In the data rows, zero lies at 4.5, halfway between 4 and 5.
Each group is a hidden curve, and its rows are points along it.
The table, row by row:
[0 6 8 7 0 6 2 5 3 3 2 2]
[5 5 4 4 5 5 4 4 5 5 5 5]
[0 7 8 7 0 6 1 4 3 5 3 3]
[4 4 6 6 2 5 4 4 4 4 3 3]
[9 3 1 3 9 4 9 5 6 4 6 6]
[2 5 7 7 0 5 1 4 4 3 2 2]
[7 4 2 2 9 4 8 5 6 5 7 7]
[3 5 6 6 2 5 1 3 4 5 3 4]
[3 5 7 6 1 5 2 4 4 3 2 3]
[1 6 6 6 1 5 0 4 3 5 3 4]
[4 4 5 5 4 5 3 4 4 5 5 5]
[4 4 7 6 2 5 3 5 4 4 2 3]
[3 4 5 5 3 5 2 3 4 5 4 4]
[5 4 3 3 7 4 7 5 5 6 7 6]
[3 5 5 6 2 5 1 4 4 5 4 4]
[8 3 4 2 8 3 9 6 6 4 6 6]
[0 6 7 6 0 6 0 4 4 5 3 4]
[1 6 7 7 0 6 1 4 3 4 2 2]
[9 1 0 2 9 4 6 4 7 6 7 6]
[9 1 1 3 9 3 8 4 6 4 6 5]
[7 4 3 3 7 3 9 5 5 4 5 5]
[0 8 8 6 1 7 1 4 3 4 4 4]
[4 5 7 6 1 5 1 4 4 4 2 2]
[9 2 1 3 9 3 9 5 6 4 6 5]
[6 4 4 3 6 4 7 5 5 4 5 5]
[0 5 7 7 1 6 0 3 3 5 3 3]
[8 4 1 2 9 4 8 5 6 5 8 7]
[3 5 6 6 1 5 0 3 4 5 3 3]
[4 5 7 6 2 5 3 4 4 3 2 3]
[5 5 3 4 6 5 5 5 5 5 6 6]
[5 5 6 5 3 4 5 5 4 4 3 3]
[9 4 3 2 9 3 9 6 5 4 6 6]
[6 4 4 4 7 4 8 5 5 3 5 5]
[9 3 1 1 9 3 8 5 7 5 7 7]
[9 2 0 2 9 4 8 4 6 5 7 7]
[9 3 1 2 9 3 8 4 6 6 7 7]
[5 5 5 3 5 4 7 5 4 4 4 4]
[0 8 9 6 0 6 3 5 3 3 2 3]
[0 8 8 6 0 6 1 4 3 4 3 4]
[4 5 5 5 4 5 4 4 5 5 5 5]
[6 4 3 3 7 4 7 5 5 5 6 7]
[5 5 3 3 8 4 7 5 5 5 7 6]
[7 4 3 3 9 4 9 6 5 4 5 5]
[0 7 8 7 0 5 1 4 3 3 2 2]
[9 2 0 3 9 3 7 4 6 6 6 7]
[1 5 7 7 0 6 0 3 4 5 3 4]
[5 5 5 5 4 4 5 5 4 4 4 4]
[6 4 2 2 8 4 8 5 6 5 7 6]
[0 7 8 6 0 6 2 5 3 3 2 2]
[8 4 1 2 9 4 8 5 6 5 8 7]
[9 3 2 2 9 3 9 6 5 4 6 5]
[1 5 7 7 0 5 1 5 3 3 2 2]
[2 5 6 6 1 5 0 3 4 5 3 4]
[0 6 7 7 0 6 0 3 3 5 3 3]
[5 4 3 4 6 5 5 4 5 5 6 6]
[9 2 2 3 8 3 9 5 6 3 6 5]
Rows drawn again from the table, each followed by its group:
[9 1 1 3 9 3 8 4 6 4 6 5] bean
[5 5 5 5 4 4 5 5 4 4 4 4] bean
[4 5 5 5 4 5 4 4 5 5 5 5] barn
[2 5 6 6 1 5 0 3 4 5 3 4] barn
[3 5 6 6 1 5 0 3 4 5 3 3] barn
[5 5 6 5 3 4 5 5 4 4 3 3] bean
[6 4 4 3 6 4 7 5 5 4 5 5] bean
[4 4 6 6 2 5 4 4 4 4 3 3] bean
[3 4 5 5 3 5 2 3 4 5 4 4] barn
[0 8 8 6 0 6 1 4 3 4 3 4] barn
[9 2 0 2 9 4 8 4 6 5 7 7] barn
[6 4 3 3 7 4 7 5 5 5 6 7] barn
[0 6 7 6 0 6 0 4 4 5 3 4] barn
[0 6 7 7 0 6 0 3 3 5 3 3] barn
[2 5 7 7 0 5 1 4 4 3 2 2] bean
[0 7 8 6 0 6 2 5 3 3 2 2] bean
[8 3 4 2 8 3 9 6 6 4 6 6] bean
[0 7 8 7 0 5 1 4 3 3 2 2] bean
[1 5 7 7 0 5 1 5 3 3 2 2] bean
[7 4 3 3 7 3 9 5 5 4 5 5] bean
[6 4 4 4 7 4 8 5 5 3 5 5] bean
[7 4 2 2 9 4 8 5 6 5 7 7] barn
[3 5 7 6 1 5 2 4 4 3 2 3] bean
[0 6 8 7 0 6 2 5 3 3 2 2] bean
[9 2 1 3 9 3 9 5 6 4 6 5] bean
[9 4 3 2 9 3 9 6 5 4 6 6] bean
[5 5 5 3 5 4 7 5 4 4 4 4] bean
[0 8 9 6 0 6 3 5 3 3 2 3] bean
[4 5 7 6 2 5 3 4 4 3 2 3] bean
[9 3 1 1 9 3 8 5 7 5 7 7] barn
[0 5 7 7 1 6 0 3 3 5 3 3] barn
[3 5 5 6 2 5 1 4 4 5 4 4] barn
[9 3 1 3 9 4 9 5 6 4 6 6] bean
[8 4 1 2 9 4 8 5 6 5 8 7] barn
[1 6 6 6 1 5 0 4 3 5 3 4] barn
[5 4 3 4 6 5 5 4 5 5 6 6] barn
[3 5 6 6 2 5 1 3 4 5 3 4] barn
[0 7 8 7 0 6 1 4 3 5 3 3] barn
[5 5 3 3 8 4 7 5 5 5 7 6] barn
[1 5 7 7 0 6 0 3 4 5 3 4] barn
[9 2 2 3 8 3 9 5 6 3 6 5] bean
[6 4 2 2 8 4 8 5 6 5 7 6] barn
[5 4 3 3 7 4 7 5 5 6 7 6] barn
